123  160  151  183  107  121  112 -> 183, 183

154  119  93  160  124
127  126  127  140  121
128  138  185  126  123
-> 127, 185

124  146  127  111  172  136  119
150  98  142  135  76  112  154
101  134  167  161  101  150  138
-> 135, 172

124  180  96  164  137 -> 96, 180

158  180  153  90  162  155  128 -> 90, 180

196  180  125  117  185  152  119 -> 117, 196
---
[109 190 179  86 186  91] -> 190

[170  92 139 164 190] -> 170

[117 152 102  71  99] -> 117

[[167 110 126 112 129 123]
 [126 134 138 129 139  94]
 [ 60 124  85 142 125 145]] -> 124

[129 127 166  68 146] -> 129

[ 72 141 175  87 191] -> 72

[151  94 110 109 163 194] -> 94

[[ 72 185 110  82]
 [189  84 142 180]] -> 82
---
array([163,  85,  79, 128,  93, 198]) -> 93
array([198, 197, 198, 198]) -> 198
array([163, 152, 156,  57, 144, 102]) -> 144
array([110, 157,  72,  73]) -> 72
array([ 87, 130, 136,  75, 130]) -> 75
array([169,  89, 138, 162, 185, 165]) -> 185
array([150, 153, 112, 140, 181]) -> 140
---
[[165 116 117 132 109 166  92 149 139 151 119 113 101  94]
 [112 141  91 119 130 119 120 104 110 134  85 156  98 152]
 [136 115 121 117 151 162 138 100 155 106 128  82 132  75]
 [148 163 129 136 147 112 119  92 135  88 116 118  96 128]
 [137 157 116 133 134 120 144 157 136 128 139 129 139 141]] 137

[[138 134 126 151 124 129 133  94 133 131 100 125 116 127 162]
 [138 159 125 131 131 180 167 117 127 139  92 130  69 136 129]
 [123 113 135  88 130 107 106 160 139 128 185 140 145 152 108]
 [132 136  85  77 147 117 145 194 132 129 135 147 128 134  82]
 [129 115  97 125 130 104 141 139 128 119 116 151 161 121 135]
 [152 157  90 122 155 101 105 112 146 153 113  75 124  97 116]
 [146 138  89 147 139 101 126  93 139 139  89 107 142 100 153]
 [144 175 120 113 149 159 136 120 140 152 114  89  69 126 107]
 [147 139 103 152 137 104 118  86 140 141  93 102 134 100 157]
 [108  98 188 153  99 156 148 128 110 109 123 192 126 141 156]
 [134 129 137 154 119 137 137  96 129 127 102 135 113 130 164]
 [115 129 132 101 127 143 152 152 127 118 143 174 112 175 112]] 115

[[156 161 159 103 112 109 124 151 142 149 143 121 135 105 104 111]
 [124 144 162 122 107 132 138 184 167 119 137 107 123 120 106 153]
 [125 129 125 156 110 107 142 158 122 118 106 116 105 129 109 157]
 [138 130 119  99 130 154  95 128 105 135 114 164 122 132 136 114]
 [120 125 128 123 115 155 123 169 134 112 110 145 104 158 121 161]
 [100 102 108 144 146 173 108 123 127 108 131 138 126 138 148 150]] 100

[[141 146 126 133 154  97 101 106 153 155 135 176 109]
 [141 152 127 138 152 141  92  90 135 164 131 184 121]
 [139 149 128 130 154 133  95  83 150 160 133 189 106]
 [140 141 118 155 141  74  97 127 151 153 135 174  76]
 [151 145 123 111 161 114  99  89 159 160 134 190  73]] 151

[[126 128 126 161 117 115 164 108 110 124 108 130 114 135 119]
 [100 104 108 120 112 122 137 124 113  99  91 116  96 148 118]
 [155 157 157 105 119 116 125 149 145 150 150 120 142  90 112]
 [124 138 153 117 113 118 132 156 160 120 135 106 121 126 112]
 [130 138 137 154 109 109 140 165 131 119 106 118 102 110 108]
 [136 122 113 100 127 147  90 110 105 138 123 156 126 117 127]
 [128 135 138 123 122 172 125 184 141 120 122 149 114 152 126]] 128

[[106  90  85 145 141 106 152 148  91 152  99  91 147 140 153 145]
 [ 94  87 176 139 108  98  94 141  88 146 101  91 156 145 139 147]
 [ 83  70 168 153 115  88 107 156  72 164  89  76 156 144 157 146]
 [118 116 137 121 116 119 107 119 116 121 119 116 151 144 118 147]
 [157 164  83  88 127 151 122  84 162  77 150 159 143 142  82 148]
 [111  97  72 141 145 110 157 144  97 146 103  96 145 139 149 145]] 111
---
[[153 136 114  70 118 117]
 [ 87  84 123 140 129 115]
 [103 137 133  85 133 120]] ⇒ 87

[[107 106 110  95 148  99]
 [143 149 145 166 105 160]
 [119 139 137 188 109 177]] ⇒ 143

[[169 190 139 142  86 151]
 [157 128 107 113 102 170]
 [ 74  84 120 116 109  99]] ⇒ 157

[[198  88  87  80]
 [153 107 109 103]
 [138 132 128 146]] ⇒ 153

[[ 96 147 126 112 147]
 [117 136 128 123 136]
 [ 62 171 122  95 171]] ⇒ 117

[[110 142 157 157 107 141 108]
 [131 162  65  98 144  73 116]
 [ 73 191 107 127  73 124 129]] ⇒ 131
---
[139 192 103 195 128 183] -> 192

[[118 133 121 162 124 132]
 [ 75 109 121 146  96 128]] -> 109

[128 132 190 131 119 125] -> 132

[[158  57 194 120 112 176]
 [ 57 194 120 112 176  89]
 [120 112 176  89 166 144]] -> 112

[[129 126 115  62 106 154]
 [104 121 126  86  71 120]] -> 121

[185 110 117 121 156 144] -> 110

[172 162 151 199 138 175] -> 162

[[ 95  95 161  94  94  95]
 [110  98 155 105 102 103]
 [ 75  72 188  75  79  73]] -> 72
---
[[139 125 154 125 151 148  92 122 142]
 [143 130 140 123 124 141 147 125 151]
 [ 96 124 140 144 136 138 136 128 129]
 [125 127 156 125 157 119 112 124 128]
 [104 127 110 130 136 143 141 134 124]
 [187 129 136 125 118 148 101 122 145]] 154

[[143 101 133 127 139 130 116 128 126 103 125 148]
 [113 142 117 138 128 136 141  97 128 127 139 185]
 [ 91 158 129 118 115 119 129 116 106 119 169 145]
 [ 93 123 135 137  99 145 172 116 102  68 146 132]
 [ 96 152 117  86 155 110 159 116  91 120 142 130]
 [109 150 127 116 138 115 121 117 116 136 150 149]
 [115 145 136 118 143 125 130 120 122 157 140 175]
 [124 135 131 180 107 130  80 115 152 126 141 132]] 133

[[ 95 106 155  93  89  90 132 109 105 155 140 110 150 164]
 [130 106 175 133 104  82 100 145  89 188 135 121 110 162]
 [125 136 108  97 105 101 148 119 122 159 155 120 192  87]
 [172 150 106 169 166 170 126 137 144 104 113 144  92  95]
 [ 98 107 145  73  91  93 143 119  88 149 145 112 180 155]
 [138  81 150 146  99 132  79 123  80 151 125 153  79 149]
 [151 141 106 171 155 160 114 143 150 109 106 141  93  95]
 [ 77 164 148  98 138 120 162 128 149 109 153 101 144 187]] 155

[[183 182 160 185  92 137  97 183  95 173 135 167 151 187]
 [195 196 165 194  93 153  98 197  89 188 146 169 162 198]
 [ 65  67  81  63 155 100 149  71 156  86 119  76  89  65]
 [ 77  78  93  75 152 103 147  80 155  92 123  91  97  75]
 [ 66  66  98  69 171 114 166  63 168  69 119  91 105  63]
 [106 105 116 106 143 116 141 104 143 105 121 115 116 104]] 160

[[122 133 113 146 123 122 125 114 136]
 [133 126 134 126 126 153 100 115 106]
 [145 135 137 132 146  93 108 144 132]
 [115 137 113 118 146  98 127 120 135]
 [161 117 133 127 140 101 113 172 120]
 [128 130 140 116 138 131 134 128 122]
 [185 133 102 118 145 168 136 152 136]
 [137 122 124 134 137 142 122 165 134]] 113

[[128 128 137 131 128 129 128 115 128 128 138 126 129 129 114 146]
 [128 128 126 124 127 130 127 124 128 127 112 127 129 127 120 140]
 [128 128 131 125 127 129 127 124 128 129 121 128 127 129 134 136]
 [128 127 125 123 127 128 128 140 128 126 129 127 133 128 140  99]
 [128 128 115 126 128 128 127 134 128 127 127 128 128 128 128 117]
 [127 128 137 122 127 128 128 126 128 127 129 126 130 126 133 111]
 [128 128 123 131 128 128 128 121 128 127 130 127 129 129 120 121]
 [129 128 126 111 127 130 127 130 130 125 106 141 127 131 161 137]
 [128 129 181 124 127 129 128 110 128 129 137 124 131 133 128 130]] 137

[[ 99  91  99 106 123 108 121 108 136 134 141 124 105 113]
 [144 101 110 121 138 163 125 150 121 133 130 131 114 132]
 [131 186 143 141 139 165 132 128 147 125 133 185 142 138]
 [164 145  86 140 153 164 139 184 143 128 126 117 161 157]
 [127 119  72 142 127 124 132 150  89 121 120 115 112 112]
 [176 126 140 138 147 182 138 123 128 132 152 157 176 154]
 [125 153 128 149 130 103 134 128 154 132 138 125 157 162]
 [120  62 153 114 140 143 115 133  69 121 126 113 118  99]
 [120 141  83 140 111 166 144 114 118 130 133 178 166 153]] 99
---
166  182  163  113  119
122  127  125  114  141
137  122  119  137  134
-> 119

105  160  79  133  121  69 -> 79

141  120  62  113  134 -> 62

83  162  116  76  110  111  190 -> 116

130  93  108  108  138  184  112
86  102  105  88  83  183  108
-> 105

164  107  114  196  182  116 -> 114

95  113  144  104
190  155  99  170
-> 99

69  87  109  89  116  108 -> 109

124  80  198  121  159  169  175 -> 198
---
89,93,72,161,134 ==> 72, 161

165,72,195,89,162,83,103 ==> 89, 195

77,71,147,174,162 ==> 147, 174

129,128,124,136,190 ==> 124, 190

139,66,112,93,178 ==> 112, 178

127,63,174,119,173
146,59,161,135,177
127,81,166,180,158
==> 161, 180

196,101,158,98,121,76,134 ==> 98, 196

132,126,135,120,129
178,129,115,126,128
140,148,75,149,107
==> 115, 178
---
164  148  176  108  140
63  95  190  133  154
-> 190

138  164  141  105  109  196  154
140  170  139  123  116  196  146
122  166  136  119  109  190  163
-> 136

156  172  153  125
65  82  133  75
-> 133

165  144  105  61  163
122  115  183  133  108
-> 183

92  170  131  154  159
99  197  128  147  185
102  168  132  158  159
-> 132

108  180  118  118
139  108  135  135
137  125  145  128
-> 145

74  100  78  76 -> 78

178  171  159  191 -> 159
---
array([[136, 114, 143, 189],
       [127, 136, 109, 152],
       [134, 167, 127, 132]]) value 136

array([[132, 157, 121, 130, 134, 142],
       [123, 186, 180, 136, 107, 141]]) value 157

array([[127,  85, 102, 139, 132, 127, 189],
       [104, 134, 128, 136, 113, 175, 142],
       [121, 108, 139, 164, 104, 156, 125]]) value 134

array([[102, 144, 157, 126],
       [ 70,  85, 143, 103],
       [ 84,  90, 138, 114]]) value 85

array([[141, 162, 150, 156],
       [ 84,  65, 115,  74]]) value 162

array([[ 64, 116,  97, 131],
       [105, 141, 178, 154]]) value 116
---
[183, 79, 99, 127, 147] -> 127
[130, 165, 89, 136, 167, 183] -> 167
[178, 96, 122, 66, 88, 144, 122] -> 144
[82, 119, 197, 117, 154, 163, 150] -> 163
[123, 150, 159, 197, 183] -> 197
[177, 115, 186, 194, 157, 114, 177] -> 114
[161, 139, 75, 121, 127, 122] -> 127
